(in the rows, 128 means zero)
First come named turns, each shown by rows before and after it. For each pair of rows after them, which turns, in which order, take the first row to the second? The first pair is done for you.
D:
[186 123 129 145 105 158 141 141 123] => [151  93 142 132 120 163 165 124 155]
[167 112 109 153 110 139 162  99 154] => [179 102 117 138  89 148 142 114 129]
[152 158 113  96 121 114 125 112 114] => [121 123 137  77 121 126 135 105 128]
R:
[118 148 124 101 142 107 144  86 181] => [118 147 126  93 138 112 135  83 178]
[130 129 116 121 148 144 118  93 150] => [107 123 121 109 155 136 122 101 137]
[115 109 152 124 149 114 165 126 167] => [151 119 146 130 131 131 146 110 186]
[117 145 123 128 167 131 100 151 127] => [120 145 120 141 170 125 112 154 132]
C:
[141 118 133 163 130  91 142 178 110] => [131 158  99 141 141  71 143 130 114]
[165 160  89 114  99 125 117  79 135] => [151  81 153 156 119 154 113 178 116]
[123 160 119 131 148 122 112 142 101] => [160 156 121 132 102 130 118 127 117]
Then:
Between the rows of a pair lie two turns.
[ 94 151 150  94 132 121 143 170  85] => [134 181 126 142 119 100 182 149 124] => R, C
[184 160 120 129 106 129 140 102 114] => [136 176 107 122 163 113 133 112  91] => C, C
[112  97 150 113 111 139 135 127 131] => [ 89 126 129 119 139 116 147 119 129] => R, C
[128 144 122 126 146 124 124 162 101] => [155 128 133 134 118 132 128 168 110] => C, C
[134 110 143 116  84 100 172 150  98] => [116 120 136 139 118  89 198 139 128] => D, C
[132 162  98 161 162  96 145 121 138] => [137 101 142  89 104 156  87 113 124] => R, D
[160 131 141 154 115 147 114 131 148] => [101 130 139 138 168 137 115 131 138] => D, C
[ 88  83 162 123 146 123 137 165 127] => [166 119 139 177 118 118 135 177 130] => R, D
[123 105 150 143 126 121 170 156 118] => [133 112 148 145 118 122 159 164 107] => D, D
[136 108 125 141 111 125 153 124 127] => [118 116 121 145 141 119 148 136 112] => D, C
[195 171 107 154 120 114  89 119 133] => [ 80  95 154  79 166 133  91 116 131] => D, C
[119 112 123 148 121 122 131 108 165] => [108  98 136 137 133 137 108 122 147] => R, C
[141 102 139 122 108 168  99 136 132] => [104 143 106 120 169 143 101 125 124] => C, D
[110 103 147 124 116 105 175 139 123] => [102 121 137 147 161 109 159 153 127] => R, C
[118  92 144 142 111 128 121 174  75] => [153 119 117 189 137 142 140 115 170] => D, R
[128  97 137 128 144 140 125 134 161] => [140  95 139 120 125 146 107 148 138] => D, D
[161 133 113 120 110 116 101  77 177] => [120  80 159 130 147 132  76 167 128] => D, C
[125 112 154 117 135 156 127 134 104] => [146 118 148 113 109 156 129 116 116] => C, C
[156 141 125 127 106 136 121 101 162] => [115 159 112 114 155 122 118 103 143] => C, C
[146 141 128 116 114 111 145  99 135] => [138  98 159 120 116 132 132 143 118] => R, C
[ 92 125 116 111 129 109 140  97 107] => [ 94 121 123 103 117 116 132 106  94] => D, D
[119  92 135 154 108 126 133 133 122] => [133 103 129 159 102 126 124 139 111] => D, D
[122 133 108 143 154 120 119 122 103] => [135 100 133 127 111 139 130 102 129] => C, D
[109 167 105 129 141  68 147 165  81] => [110 144 119  70  79  83 154 105 105] => D, C
[156 153 115 136  96 107 159  86 159] => [103 100 160 124 138 125 123 179  88] => D, C
[136 169 114 145 104  93 161 108 138] => [175 129 145 157  87 145 116 141 140] => C, R
[110 131 124 145 163 142 154 109 194] => [126 104 145 139 154 175 117 125 187] => R, C
[104 139 130 134 200 109 138 136 126] => [143  92 168 159 151 136 144 167 139] => C, C
[151 163 130 134 123 146  99 121 130] => [ 93 148 144 111 153 137 117 116 132] => R, D
[121  93 139 131 147 157 124 133 153] => [147 147 102 121 136 142  93 125 115] => C, D
[113 119 134 130 144 124 138 153 112] => [146 137 121 155 137 126 136 145 134] => D, R
[ 96 129 140 104 135 100 148 130 145] => [124 124 144 144 132 109 156 147 163] => R, C
[153 138 108 127 104  74 178 127 109] => [142  91 136  86  88 120 160  98 137] => R, D
[137 125 119 110 110 133 121  95 133] => [132  92 145 137 124 142 124 137 131] => D, C
[134 152 107 132 136 120 128 111 124] => [135 103 140 142 121 136 141 127 142] => C, D
[137 120 146 109 145 156 123  88 176] => [164 124 148 150 154 158  95 161 129] => D, C
[ 99 141 137  83 139 156  66 105 101] => [135 155 125 114  70 107 150  69 141] => R, C
[127 120 133 145 102  93 170 156 111] => [162 155 106 157 103 102 152 122 135] => C, R
[118 120 135 118 117 117 153 116 106] => [144 138 118 136 117 119 148 104 118] => D, R
[136 114 149 107 104 134 160  93 135] => [149 147 123 100 112 136 125  89 114] => D, R
[150  96 149 136 136 183  89 142 146] => [125 114 134 123 166 181  84 120 154] => D, R
[167 161 141 147 127 116 145 164 123] => [100 150 143  90 160 114 150 128 119] => D, C
[ 77 112 142 139 182 125 138 114 147] => [137 126 132 145 154 158 100  86 173] => R, R
[139 133 132 164 146 146 131  99 187] => [166 140 135 165 127 152  84 155 121] => C, D
[167 136 104 193 128 124 119 139 122] => [103  80 137 121 144 166 109  90 154] => R, D
[120 110 131 134 126 130 120 111 147] => [135 134 116 147 131 124 105 128 124] => C, D
[ 87 120 117 114 171 121 141  86 175] => [178 161  99 123 107 127  75 133 101] => R, D
[ 98 117 134 118  94  95 156 108 131] => [ 95  96 153 154 120 107 153 152 132] => R, C
[133 152 131 155 112  93 168 112 161] => [149 135 145 109  84 140 114  90 155] => R, D
[155 129 131 169 190 121  83 154 121] => [132 116 138 168 205 120 105 142 148] => D, D
[129 123 117 160 154 136 150 187 104] => [161 128 114 129 131 175  93 156 108] => R, R
[117  98 153 110  94 117 160 146  99] => [126 119 135 100  77 108 164 116 110] => C, C
[121 165  96 119 123  77 155 126 100] => [154 174  91 105 104 106 117 102 109] => R, R
[142 165 107 100 111 125 122  83 134] => [ 94 151 116 108 174 120 112 127 108] => C, C
[ 83 133 113  72 129  90 145  71 137] => [153 162 101 102  77  79 118 123  80] => R, D
[154 119 157 117  83 141 151 114 130] => [150 137 139 106 102 150 130  80 140] => D, R
[115 155 103 144 169 114 146  93 161] => [ 89 100 142 104 148 137 143  96 161] => D, D
[185 152  88 183  75  72 166 143 146] => [109  65 153 152 112 100 146 218 100] => C, D
[103 115 124 124 185 115  99 136  93] => [115 121 117  77 126 106 109  85  97] => C, R
[140 159 147 115  97 135 161 152 105] => [107 142 153 112 127 132 185 138 132] => D, C
[ 97 128 148  97 135 111 127 132  84] => [114 150 134 109 135 105 122 135  75] => D, D
[140 115 147  97 114 180  61 129 107] => [ 85 140 120 109 189 154 103  88 152] => C, D
[ 97 133 114 138 172 107 129 121 120] => [122  90 146 158 145 127 132 156 127] => C, C
[140  97 151 114 101 141 105 133 129] => [ 95 129 125  90 134 105 125 111 117] => R, C
[124  85 172 132  92 134 168 113 154] => [155  99 164 129  65 135 139 136 112] => D, D
[127 125 130 110 105 102 149 165 125] => [156 140 117 127 103 114 145 138 161] => D, R
[ 82 115 134 134 159 111 137 135  99] => [135 132 124 113  84 114 136  82 115] => C, D
[122  95 135 155 178 125 123 165 144] => [148 167  83 133 157 104 106 109 130] => D, C
[124  96 147 116 133 157  91 133 122] => [ 83 121 125 120 163 112 134 127 117] => C, R
[121  83 169 140 124 125 142 168 119] => [148 110 155 151 117 121 127 178  97] => D, D
[124 136 113 126 167 106 145 107 152] => [135 130 126 111 133 101 123 155  87] => D, R
[131 120 128 136 113 124 145 135 131] => [133 124 126 133 115 131 141 119 145] => R, D
[138 150 116 114 113 106 115 139  74] => [115 116 135 143 133 102 180 117 153] => D, R
[161 122 141 190 169 146  96 215 130] => [100 190  83 100 193 111 112  82 162] => D, C
[109 146 127 167 185 118 146 135 140] => [ 83 100 159 135 172 135 146 139 140] => D, D
[149 160  91 134 119 115 101 141  77] => [138 156  93 144 128 101 121 153  77] => R, R
[133 119 131  88 137 111 149  65 158] => [124 116 130  99 145 103 163  69 156] => R, R
[142 147 131 119 106 109 123 125 110] => [107 111 153 112 121 119 143 123 135] => D, C
[126 162 114  72 102 129 119 100  96] => [141 125 144 109  64 117 170 132 109] => R, C
[114 138 121 148 160 165 102 105 175] => [154 141 123 153 117 173  79 128 147] => C, D
[171  64 170 132  97 150 119 196 137] => [114 172  89 153 204  76 156 153 146] => C, R
[130 123 135 148 105 107 154 144 106] => [148 148 115 157 111 110 145 126 122] => C, R
[136 127 109 143 113 147 182 134 122] => [116 114 119 137 147 168 147 159 104] => R, C
[119 145 128 141 168 124 123 126 146] => [133 123 146 153 154 137 124 145 152] => C, C
[ 87 111 131 116 135 134 112 128 139] => [131 143 114 151 119 115 114 157 114] => R, D
[165 170 110 146  99 120 130 112 133] => [114  99 161 158 141 139 142 167 140] => C, D
[109 111 130 120 164 148 118 131 134] => [144 134 115 145 147 137 108 154 108] => R, D
[129  71 151 124 103 156 155 146 150] => [124 167  88 119 153 118 117 151  85] => C, D
[139 142 114 107 118 126 127 108 108] => [135 108 140 126 114 131 137 149 101] => C, R
[119 154 100 155 179 127 128 122 155] => [ 87 105 135 122 170 143 132 115 167] => D, D
[127  99 143 119  97 137 138  93 152] => [134 156 106 168 158 109 124 136 116] => C, D
[104 126 131 166 195 123 139 139 157] => [171 114 145 138 124 168  69 149 123] => R, D
[108 122 139  81  70 117 122 104 118] => [ 78 131 131  76 108 112 120 114 107] => C, C
[124 116 135 106 111 136 135  98 143] => [140 161 107 135 125 110 136 110 124] => R, D
[112 153 112 118 133 111 125 114 121] => [118 132 129 103 107 122 116 128 105] => R, D
[ 96 125 158  97 151 162 121 128 123] => [ 91 138 149  92 137 135 156 113 129] => C, R
[ 88 119 117  87 163 151  88  82 147] => [162 150  96 150 134 144 109  79 182] => C, D
[140 122 134  60 139 164  77  72 135] => [165 146 114  73 131 157  64  82 118] => D, D
[ 97  45 169  95 137 172 126 138 165] => [191 147 102 202 147 137 135 147 174] => D, C
[140 149 119 110 142 120 120  86 174] => [ 98 136 129  97 159  98 140 106 151] => R, R
[102 128 133 125 122 102 149 153  76] => [128 111 145 131  89 112 150 155  90] => C, C
[ 82 126 133 121 153 107 138 156 101] => [138 107 150 139  96 129 127 172 100] => R, D
[123 137 119 142 147 125 121 117 151] => [113 116 137 127 140 133 121 119 152] => D, D
[128 116 127 161 129 120 138 151 125] => [147 111 129 155 110 137 121 142 130] => D, R
[142 130 124 119 123 155  89 151  82] => [108 108 132 147 165 148 155 110 169] => D, R
[104  92 125 104  99 139 116 129 131] => [ 84 116 106 113 119 108 144 119 137] => R, C
[147 130 117 144  87 101 158 123 132] => [118 151 101 130 121  88 152 117 121] => C, C
[155 132 128 143 105 129 150 114 158] => [141 139 119 119 124 139 130  92 162] => R, D
[135  92 141 105 103 146 152  84 180] => [100  83 148  95 119 128 164  98 162] => R, R
[123 118 138 146 182 170 123 119 171] => [164 169 109 140 160 160  81 133 120] => D, C
[115 122 135 129 118 113 131 141 115] => [124 130 125 135 117 109 142 122 135] => D, C
[ 89 130  98 114 116  87 161  99 108] => [135 102 123 132  67 109 140 142  88] => D, C
[144 136 114 112 142 119 120 102 162] => [141  96 147 116 135 141 107 139 149] => C, R
[136 129 147 127 172 129 102 105 142] => [141 114 157 137 162 136 104 119 143] => C, C
[118 130 121 108 113  96 161 128 116] => [130 110 139 142 124 109 159 161 122] => R, C
[147 153 114 133 137 152  94 136 125] => [134 153 113 142 157 148 113 121 149] => D, D
[104  89 126 151 134 107 139 154 133] => [111 123  98 158 164 109 123 137 140] => R, C
[ 83 122 125  72 160 137 145 128  93] => [133 176  85 137 170 112 162 122 118] => D, R
[106 104 147 131 159 125 151 137 131] => [117  96 154 119 137 132 131 153 105] => D, D
[112 132  94 106 127 139  84  92  95] => [113 104 109 148 140 144 133  79 169] => C, D
[115 151 101 162 148 101 169 125 102] => [172 140 109 131  85 150 123  96 113] => C, R
[209 183 100 184 106 142 100 148 120] => [ 81 146 128 100 148 113 105 186  39] => R, R
[118 157  86 109 135 120 122  92 144] => [102 154  88 118 144 108 138 104 140] => R, R
[144  89 170 143  76 129 160 155 146] => [ 99 160 123 121 154  95 121 168  70] => C, D
[115 138 126 123 136  99 133 103 119] => [108 125 134 110 129 104 132 103 121] => D, D
[119 135 110 113 151 134 122 105 148] => [109 134 115 105 143 119 119 137 103] => D, R
[153 110 141 177 141 148 127 161 175] => [150 101 149 128 122 170  79 162 135] => D, R
[111 117 134 120 114 123 142 127 127] => [136 134 126 138 107 118 141 132 129] => R, D
[147 177 102 113 159 154  92  89 133] => [120 159 116 107 171 157 108  77 154] => D, D
[103 132 128  91 139 149  94 112 122] => [107 110 147 103 138 159  94 139 121] => C, C
[ 79 111 157 125 163 142 123 153 148] => [162 181 105 154 114 123 114 123 146] => D, C
[107  68 152 132 107 148 101 158 143] => [143 136 101 150 136 152  75 113 170] => D, R
[ 94 139 132 135 132  68 192 142 121] => [178 146 128 128  66 112 154  92 150] => C, R
[200 110 139 190  99 164 117 129 172] => [ 69  72 172  95 141 139 114 163  83] => R, R
[161 164  94 138 122 125  86 156  96] => [ 91  71 152 104 130 151 130 137 154] => C, D
[158 124 122 114  87 134 124 110 111] => [165 148 106 135 102 125 134 104 119] => D, D
[119 118 147 114 131 144 116 129 100] => [135 140 132 128 133 137 113 135  92] => D, D
[118 118 124 144 152 108 147 158 121] => [141 116 127 100  93 118 128 130 108] => C, D
[ 73 114 135  81 109 107 124 131  92] => [120 133 125 147  87  82 154 165  93] => R, D
[139 124 135  97 110  96 109 129  95] => [113 110 141 115 130  78 154 130 120] => R, D
[137 153 103 157 156 108 153 114 152] => [126 135 117 164 169 114 152 144 141] => C, C
[109  92 153 123 117 136 142 134 140] => [153 141 121 167 122 120 138 140 138] => R, D
[ 76 113 125  72 125 125 108 137  94] => [106 150  94 103 119 110 149  76 163] => C, D
[123 159 105  85 149 151  41 146  61] => [ 51 115 134 107 179 104 129 185  68] => R, D
[120  91 162 137 140 124 158 122 133] => [151 100 156 124 120 152 122 100 139] => R, R
[ 82 135 137 107 143  97 149 119  82] => [138 166 115 164 135  86 166 119 105] => D, R
[119 104 145 100 110 121 123 106 140] => [112 100 150 137 131 107 149 133 147] => C, R
[111 123 140 124 152 135 119 147 100] => [144 149 119 125 119 128 135  95 137] => D, C
[158 179  96 167 156  82 136 131 116] => [105 132 123 148 180  91 170 100 167] => D, D
[129 154 113 114 116 138  93 121 105] => [100 115 136 131 139 146 135 113 162] => C, D
[ 83 112 129 105 134 116 132  97 144] => [112  98 136 147 116 116 155 114 167] => R, C
[120 143 121 105 146  86 169 110 112] => [108 121 135  87 138  93 166 111 111] => D, D
[123 141 134 105  86  77 179 101 141] => [127 105 162 128 100  92 158 182  99] => D, C
[155 133 109 125 122 150  98  98 156] => [123 146 103 120 165 141  95 107 139] => C, C
[179 131 132 156 102 141 103 141 143] => [122  85 162 112 114 158 112 128 159] => D, R
[103 143 108 113 150 116 125 105 115] => [ 94 127 118 100 144 121 124 106 114] => D, D
[130 154 108 158 127  99 159 140 118] => [134 111 138 143  93 116 155 155 110] => D, R
[126 145 131 147 145 131 135 108 104] => [126 133 140 124 125 138 125 104  95] => D, C
[149 120 127 148 145 161  91 140 135] => [133 148 105 106 134 141  95  97 130] => R, C
[121 123 142 122 108 116 151 129 120] => [118 142 127 129 127 107 148 133 115] => C, D
[150 130 128 215 151 144 120 156 156] => [ 91 111 145 116 157 168  59 149  97] => R, R
[114 137 120 112 153 126 124 106 139] => [122 139 115 129 151 119 135 109 146] => R, R
[115  94 138 163 123 137 159 147 160] => [124 147  95 157 143 135 141  98 172] => C, R
[132 134 117 140 132 123 148 100 157] => [103 123 126  97 132 132 125 101 128] => R, R
[ 99 158 112 105 146 130 109 119 100] => [107 116 144 128 138 147 109 165  94] => C, C
[108  88 160  96 102 158 156 120 148] => [ 69 116 139 102 151 129 172 120 141] => R, C
[145 141 125 125 129 124 123 134 130] => [130 117 140 123 138 129 131 140 138] => C, D
[109 153 113 148 162 120 128  93 152] => [163 121 136 161  95 146 119 122 148] => C, D
[125 125 124 148 139 109 166 130 132] => [112 104 142 130 127 119 163 132 132] => D, D
[135 136 130 143 144 131 136 131 139] => [124 119 141 132 142 137 137 129 143] => D, D
[120 144 123 109 108 102 142 130  97] => [109 122 136 125 118 105 171 124 137] => C, D
[122 130 136 134 170 134 100 115 162] => [163 133 135 132 126 142  86 113 147] => C, D
